Turns in one plane each, and the order they were made in; the first pair answered
Z_254:
[ 2 -1 -1 -6 -1  1 12  0 -4  3 -2 -2 -5  1] => [ 2  1 -2 -4  1 -1  9 -4 -7  7  2 -6  3  2]
[ -2  15   0  -1  -3  -9   7 -14  -5  -9   3  -6   7  -6] => [ -3  14   6  -2  -1  -6   4  -8  -1 -15   2  -6   3  -9]
[  1 -15 -20   1   0   2  13   0  -2  12  -7  11  -6   3] => [ -1 -10 -21   2   2 -11   2  -6  -5  18  10   0   5   2]
[  1 -15  23   1 -10   2  -7   3  16  -3  -5   0  -4   0] => [  7 -18  14   1 -11   7   3  -3  14   3 -13   7  -2   4]
Z_157:
[ -3  10 -17  10  14   2  -2 -18  -7   7  12  -4   0  -1] => [ -9   6  -2   0  10   2  20 -11  -2  10   4  -2  20   5]
[ -3   9   8   5  -1  -2  -3  -8  -9 -11   6   6   7  -7] => [ -3   7   7   5  -2  -3  -1  -9 -10 -10   5   6   7  -6]
[  0   7  -5   0  -3  -1   5 -13  -9  -6   2   0   2   1] => [-4  5  6 -5 -2 -5  4 -3 -4 -5  4 -7 12  1]
[-16  -6  18  -1   3  -9 -16  21  11   3   9 -14  14  -1] => [ 10   0 -25  14   6  -2 -16 -11 -14   4   3   6 -19  -4]
Z_935:
[ -6  -5  28   8   4   2   3   9  11 -17  -5   4   1   6] => [ -5 -14  17  14   7   5  -9  14  15  -7  -5   4  -5   5]
[ -5 -12   5  -1  -6   7 -14  16   5   6   6   3  21  24] => [  1 -10  -8   9   0   5 -33   8   0   6  13   2   5  19]
[ -1   5  -2  10   3  -8 -18  -3   2   3   9  -6   7  -2] => [ -2  13   2   4   2  -9 -10  -8  -1  -7  10  -6  11  -4]
Z_208:
[ 3  6 -8  2  1 -3  3 -3  7  0 -2 -3 -4  1] => [-2  5 -2 -1  0 -2  7  1 10  2 -5 -2  1  5]
[ -1  10  19  -9 -11  -2   5   7 -12 -13   9   5   1   3] => [ 10  -3 -10   6  -7   5  -8   2 -14   3   5  15 -20   5]
[-1 -9  0 -5  3  5 -8  5  3 -4  1 -3 -2  1] => [-2 -6  2 -6  4  3 -8  3  1 -7  2 -5 -2  0]
Pairs:
Each pair is 2 to 3 turns apart.
[  2   5  -2   6   6  -1 -23  -2   2   0  14  -8 -12  -4] => [ 6  0 -8  1 -4  8 21 -9 -4  8 -9 12  5  8] | Z_157 Z_935
[  6  -1 -12   7   1  -4  -9 -10  -3   5  10   4   0  -3] => [ -2   7  15  -6  -3  -2   1  -1   3 -12   7  -2   7  -7] | Z_935 Z_157 Z_254
[  1  20   1  -7 -10   6  20 -14 -13 -24  -2   0  -4  -1] => [ -2  -9   4   3  -4  21   0  19  11 -11 -12   4 -23   2] | Z_935 Z_157 Z_254
[-11   4  20   1  12  -4 -10  20  23   1  14  -9  13  -9] => [  4  -8   5   3   6  14  24  17  18   7 -19  18   7   1] | Z_254 Z_254
[  3   2 -22  12   4 -11 -20 -17 -13   5  19  -7   1  -7] => [ -6 -16  14   0   2  14  -5  28  12 -11 -14   3 -11  -5] | Z_254 Z_254 Z_208
[ -8  -6   5   0   2  -9 -10   9  10  11   7  -9  15   2] => [ -5 -12  10  -1   0   8   0  20  13   5 -14   5   0   3] | Z_254 Z_254
[  7 -11 -17   5  -5   7  17  -7  -5   8 -11  11   5   6] => [ -4 -19  -9  11   2  -2 -18  10  10  15   6  -7   4   0] | Z_935 Z_157 Z_935
[-13 -15  -3  -2   4   5  11   1  -9  10 -19   8   2   3] => [-21   1  12  -7   8  -4 -10   3  -7  -8   0  -9   1  -8] | Z_157 Z_208 Z_935
[ -3 -11   8 -10  -7  -2  -6  13  26  19   8  -3  26  17] => [ 13   7   8 -13  -5  19  -2   5  12 -24 -11  16 -26   4] | Z_208 Z_254 Z_254
[ -9  -2   8  -4 -14   1  13  -8  -9 -12 -16   3  10  -2] => [-12 -15   1   9  -5   3 -22   5   4   0  -7  -5  -5  -3] | Z_935 Z_157
[-20 -14  19   7 -10   8 -17  38  21   8   5  -8  -1  -7] => [-12 -19  -3  18  -4  11 -26  31  15  15   4  -2 -16  -9] | Z_208 Z_208
[ -9   4  15  -6  -6   1  14  10   6 -10  -8   5   7   6] => [  0   1  -1   3  -1   8  -2   8   5 -10  -9  11 -20   1] | Z_157 Z_254
[ -8   5   9   2   7  -4 -34   9   7 -12  19 -17  -7  -6] => [ 12  15 -22   4   0  -7   0 -29 -19  -3  12   1   2  -1] | Z_157 Z_254
[ -3   4  24 -16  -6   9  20   7   5 -23 -13  12   6  -2] => [  4 -20  -8  11   6  14 -22  13  16   6  -7  15 -21  -2] | Z_935 Z_935
[ -5  14  25 -16  -2  -1   4  -2  -4 -30   3  -4  -4  -8] => [ -7 -24  11   1   5   7 -12  27  18   7  -5   1  -5   5] | Z_935 Z_935
[-6 -7 17 -5  0  6 10 11  5 -5 -7  5 13  8] => [ -1  10  11   0   7   1 -13  -2  -6 -21   9  -4  -9  -5] | Z_157 Z_935
[  5   3 -15   1   2  -2  -4 -16  -8   3   8   1  -7  -3] => [ -7   5  17 -12  -3   2   5   2   4 -13   3  -2   0  -3] | Z_935 Z_157 Z_254
[ -7  -6  14  -7  -2   2   3   8   3  -2 -10   3   6   2] => [  3  -9 -11   3   1   0  -6  -3  -3  12  -6   8  -2   0] | Z_935 Z_157 Z_254
[  2   0   3   3   1   5 -26   0   4 -14   3   6 -31 -12] => [-10 -14  20  -4  -2   4 -21  20  18  -1   0  -1 -11  -6] | Z_157 Z_157 Z_935
[ -5  11   3  -1   4 -12 -17  -3  -4 -10  16  -7  -5 -10] => [-15   0  20  -8   0  -7   2  15  10   0   3  -4  17  -2] | Z_935 Z_935
[-10  14  12  -6  -2  -6  12  -1   2  -3   4  -9  22   5] => [-13   6   8   1   3  -9  -9   5   9   3  15 -18  15   4] | Z_935 Z_935 Z_208
[ 1 -5 11 -5 -8  3 -6  7 15 14 -1  3 29 14] => [  8  15   8  -9 -11   0  10 -16  -4  -3   0   7  25   8] | Z_157 Z_157 Z_208
[ -4   8  15  -8  -4   6  15   3   0 -13  -6   7   3  -1] => [ -5   3  16 -10  -4   7  15   8   4  -7  -8   6   9   1] | Z_208 Z_157
[ -6  17  13   1   4  -5  -7  -5  -9 -17   2  -3  -8  -7] => [ -1   2   4  -1   0   3  21  -5  -7   2 -18  12   6   7] | Z_254 Z_935 Z_254
[  7  -8  -9   5  -4  -2  14  -5  -6   4 -16  14  11   7] => [ -1 -12   0   8   5  -4 -23  11   7   0  -4   1  -6  -2] | Z_157 Z_254 Z_935
[ 10 -18 -19   9   4   8  -7   1  -2  12 -10  11 -17   3] => [  9 -17 -18   8   4  11   3   1   0  12 -16  14 -11   6] | Z_157 Z_157 Z_157
